The rows of R fall into 3 groups, which share some directions, and each row is roughly a mix of its group's hidden directions.
R, 84 rows:
5.2 10.8 4.1 5.2 3.2 18.5 22.8 14.4 -28.3 -39.5
-9.9 21.4 -30.4 -14.6 -11.6 -19.7 -9.7 -23.4 27.3 -5.6
21.6 -5.1 9.4 15.5 -3.0 21.9 6.7 -2.0 -44.2 17.7
28.9 -13.0 18.0 -9.2 -1.9 1.2 23.0 19.7 -32.9 14.7
-17.2 21.3 -10.3 33.3 -1.3 -9.4 -20.1 -32.2 2.3 -11.6
-20.9 -17.0 -7.0 -6.4 1.4 -15.9 9.8 38.7 4.5 30.9
-19.2 -1.7 -10.7 -8.4 3.0 -9.0 -8.7 27.5 46.2 4.6
45.0 -3.7 22.2 -1.7 3.4 5.1 15.3 26.0 -10.4 -6.4
29.1 -14.3 24.9 -14.0 -2.2 14.8 16.8 16.7 -31.2 -3.0
19.3 -16.3 -11.7 26.2 11.5 13.6 27.7 12.4 -9.2 29.1
14.2 -22.7 -13.6 18.8 -8.7 19.5 3.7 10.1 -29.5 30.6
3.0 19.5 -17.6 28.0 8.2 0.2 6.4 -22.8 38.5 -6.0
20.2 -14.6 8.9 -19.6 1.7 -1.6 17.2 22.0 -37.0 20.0
3.9 -24.4 22.5 -10.4 -6.8 -0.9 9.9 13.1 -43.8 13.3
-12.3 -5.5 -11.5 20.6 3.7 4.6 -14.3 -21.1 37.6 28.3
-19.0 -6.5 8.0 -8.1 -22.9 -15.8 -0.3 36.5 5.5 31.0
21.6 -13.3 -8.4 23.3 3.4 13.4 24.2 -16.1 -33.5 14.7
-5.9 11.0 10.3 31.5 -17.2 1.8 5.6 -43.0 -13.8 -3.3
-5.3 11.4 -14.3 -3.1 8.7 12.2 -21.8 -34.3 14.1 -34.4
3.5 15.9 -2.8 9.7 17.6 17.3 -21.6 14.3 35.0 -27.6
9.3 27.2 9.5 7.1 19.7 28.7 -5.6 -29.2 -2.1 -24.0
-10.2 -3.2 -23.2 7.4 -9.7 14.3 -25.5 -21.8 29.8 -24.8
-9.1 -3.0 14.0 -24.7 10.5 -3.5 -27.7 30.1 8.2 29.5
28.2 -14.1 7.0 11.9 -0.6 17.3 0.3 10.4 -41.5 17.8
-26.9 12.6 -0.6 28.1 -7.7 5.5 -17.3 -32.2 10.9 -20.4
13.9 -18.7 10.2 -25.4 -0.1 3.7 17.0 21.0 -36.2 16.8
16.6 6.5 25.6 -16.3 19.1 -19.3 -5.3 31.2 2.6 25.6
-2.2 -21.5 -7.9 -31.2 -25.9 -15.8 -31.6 -13.9 -0.1 -3.8
42.8 7.1 -11.5 -13.1 8.3 -20.6 16.2 2.0 -10.2 24.1
8.9 -3.8 8.6 -7.6 -0.5 17.3 -7.1 21.2 -19.6 -47.1
20.7 -30.5 26.4 -15.8 -7.4 -14.7 -6.4 12.2 -27.6 10.3
-5.3 16.0 -14.3 16.4 11.4 21.9 -16.0 -0.4 35.7 -27.1
-2.3 1.8 16.9 -1.4 -11.0 29.4 -4.2 -36.8 -11.6 -29.0
23.3 1.9 20.1 -8.8 2.4 -26.6 28.5 9.1 -28.2 14.4
-22.9 7.9 -17.3 14.7 6.6 -14.5 -14.2 12.7 43.8 -0.8
0.8 4.1 -2.1 -16.8 20.7 -19.9 -8.3 5.9 37.4 -31.7
-14.3 23.1 -8.2 -9.2 17.2 5.0 -25.6 17.2 37.9 6.1
-33.7 1.8 -21.8 -7.7 -10.7 -12.2 -7.4 -13.0 37.5 -8.4
-28.7 -6.9 -3.7 -4.2 -39.4 -18.5 6.0 -12.3 -17.3 18.7
-11.6 7.6 -22.6 1.5 6.1 25.9 -29.8 -17.9 25.1 -19.5
-18.3 26.4 16.4 -4.2 -18.0 27.2 -28.8 -14.4 -14.4 -1.7
-4.2 -6.5 -10.0 -1.3 -3.3 -21.7 14.3 -1.9 -35.1 39.4
19.6 -5.3 26.8 -9.4 2.6 -33.3 24.3 13.0 -23.2 -1.3
21.6 -11.4 7.7 -13.1 -5.1 -5.4 23.8 5.2 -38.0 26.8
-6.3 15.6 7.3 22.8 -2.1 14.2 -19.9 -22.3 16.9 -37.3
20.3 -10.7 33.0 -11.3 10.2 -12.7 2.8 29.6 -20.4 17.9
41.8 3.4 2.7 -10.7 15.7 -5.2 -1.5 24.6 -29.5 -2.8
29.1 -2.7 10.1 16.2 25.8 -1.3 37.7 11.8 -6.9 11.7
-6.5 -0.7 14.0 -16.5 1.8 -16.2 17.0 13.2 -25.2 42.0
-12.7 2.8 -14.9 14.6 4.0 29.7 -23.7 -3.4 27.9 -28.0
6.0 13.0 2.5 12.7 -7.7 5.6 -4.6 -46.9 -28.9 -10.7
-24.1 -14.0 -3.6 -22.2 2.2 11.6 -3.5 24.2 39.9 -5.0
35.1 -14.5 14.1 -1.4 21.2 -18.7 20.9 23.9 -13.5 -0.5
31.8 0.1 28.4 0.2 11.6 -6.4 17.2 5.8 -36.2 -2.3
-0.2 16.9 -1.5 -9.2 16.2 13.5 -27.4 -15.4 23.1 -36.0
6.5 24.5 16.7 -13.1 19.1 -17.5 18.3 30.6 -8.5 22.8
9.7 20.2 10.4 7.9 34.4 3.2 27.1 4.0 31.1 -7.1
28.4 -8.8 8.5 -8.0 8.9 -6.7 9.6 33.3 -33.9 11.8
-10.5 -15.3 -16.9 30.0 -11.0 26.6 3.1 -30.3 2.7 -18.4
34.2 1.1 -1.0 8.2 27.9 26.3 -11.4 -11.2 -14.3 -21.5
6.4 8.7 1.0 15.4 -6.8 -6.4 2.6 -35.2 -43.6 7.0
2.7 -8.6 2.2 -3.5 -10.6 18.1 6.6 6.7 -32.3 -44.4
1.5 -18.3 4.7 -13.5 -8.0 -6.4 29.4 26.4 22.7 30.1
-29.6 1.1 -19.0 4.4 -5.3 -17.1 22.2 -5.0 37.8 10.7
8.9 -12.0 14.7 -25.1 -2.9 -20.6 -24.9 38.0 -0.5 -7.9
-18.9 -5.9 -15.2 6.3 -3.1 33.0 -28.0 -2.7 17.4 -27.9
-33.3 26.0 9.5 -15.4 -17.2 0.3 -20.9 -18.0 15.5 -15.1
-9.8 25.8 -21.6 15.5 9.9 13.8 -6.6 -7.5 36.4 -21.2
17.0 15.0 36.2 -1.4 -0.1 -3.7 15.6 -6.3 -38.9 -0.8
-6.5 -12.8 -12.2 -10.6 0.4 -22.0 18.8 24.5 4.0 41.4
-5.0 -15.7 -0.1 -1.2 -4.5 -18.5 20.9 20.9 -23.5 39.7
-19.8 14.7 -21.8 4.8 6.7 -4.0 -23.2 -12.8 39.6 -14.0
-6.5 -1.3 -0.1 18.7 -10.7 -6.4 42.7 -6.1 -12.3 32.7
-32.9 3.4 -22.7 -2.2 -6.5 -8.8 1.2 -9.7 42.4 -2.2
-19.1 -27.0 -3.3 -5.4 -11.2 -0.8 -21.2 -13.8 6.4 41.2
-16.1 -1.6 -22.9 9.4 -4.9 16.6 -27.2 -19.0 34.2 -13.8
8.0 0.8 3.3 -12.4 -2.4 13.4 -8.4 18.9 -15.5 -50.5
28.3 9.0 18.7 -0.4 35.6 -11.6 23.5 7.8 8.4 -17.9
-6.0 -27.7 11.1 -35.0 -4.4 14.5 18.1 26.4 -5.3 14.0
1.7 -17.0 4.1 -4.3 -7.5 -15.0 29.7 28.0 6.9 36.2
-35.5 10.5 -16.6 11.3 -4.0 -0.5 -17.9 -29.3 24.6 -7.9
2.7 6.1 21.2 -16.6 13.0 -16.4 13.4 24.9 -16.5 36.8
2.2 -5.4 -20.7 -6.0 -27.7 -8.2 6.3 -31.6 -12.4 -33.3
-5.6 -20.1 6.7 -11.5 1.9 -1.3 12.4 47.8 20.9 12.1
Here is one row of each group, with its name. Which group are the others in?
-10.5 5.7 -28.1 10.5 -8.3 6.5 -16.2 -28.2 33.5 -17.2 -> <83>
2.2 -15.4 0.4 8.2 -20.1 -16.6 27.1 -9.3 -36.5 22.2 -> <94>
30.3 -1.7 4.0 -19.5 13.3 4.5 -5.6 15.0 -42.8 -5.5 -> <125>

2.8 17.3 7.7 16.1 14.9 -11.4 37.9 1.9 -7.5 34.0 -> <83>
-12.0 18.9 -16.5 4.6 10.8 2.3 -21.0 -3.7 46.9 7.9 -> <83>
19.5 -18.0 22.6 -12.1 -3.5 8.7 20.0 22.2 -34.8 8.8 -> <125>
-33.8 -4.9 -18.9 3.3 -9.2 -19.9 10.1 -11.2 7.9 36.5 -> <125>
-8.1 -8.6 -8.7 5.7 3.2 -27.9 11.9 28.9 -14.2 37.6 -> <125>
-8.2 -14.8 -7.1 -1.5 -15.1 -19.9 6.7 -28.0 -2.5 42.8 -> <83>
-20.4 6.8 -17.8 -6.2 -3.0 19.0 -37.9 -7.2 28.0 -13.3 -> <94>
22.7 17.2 11.1 10.8 21.8 7.0 -7.4 22.0 22.0 -32.1 -> <83>
8.0 -1.1 -23.6 -26.4 3.3 -16.5 14.7 1.6 29.3 30.9 -> <125>
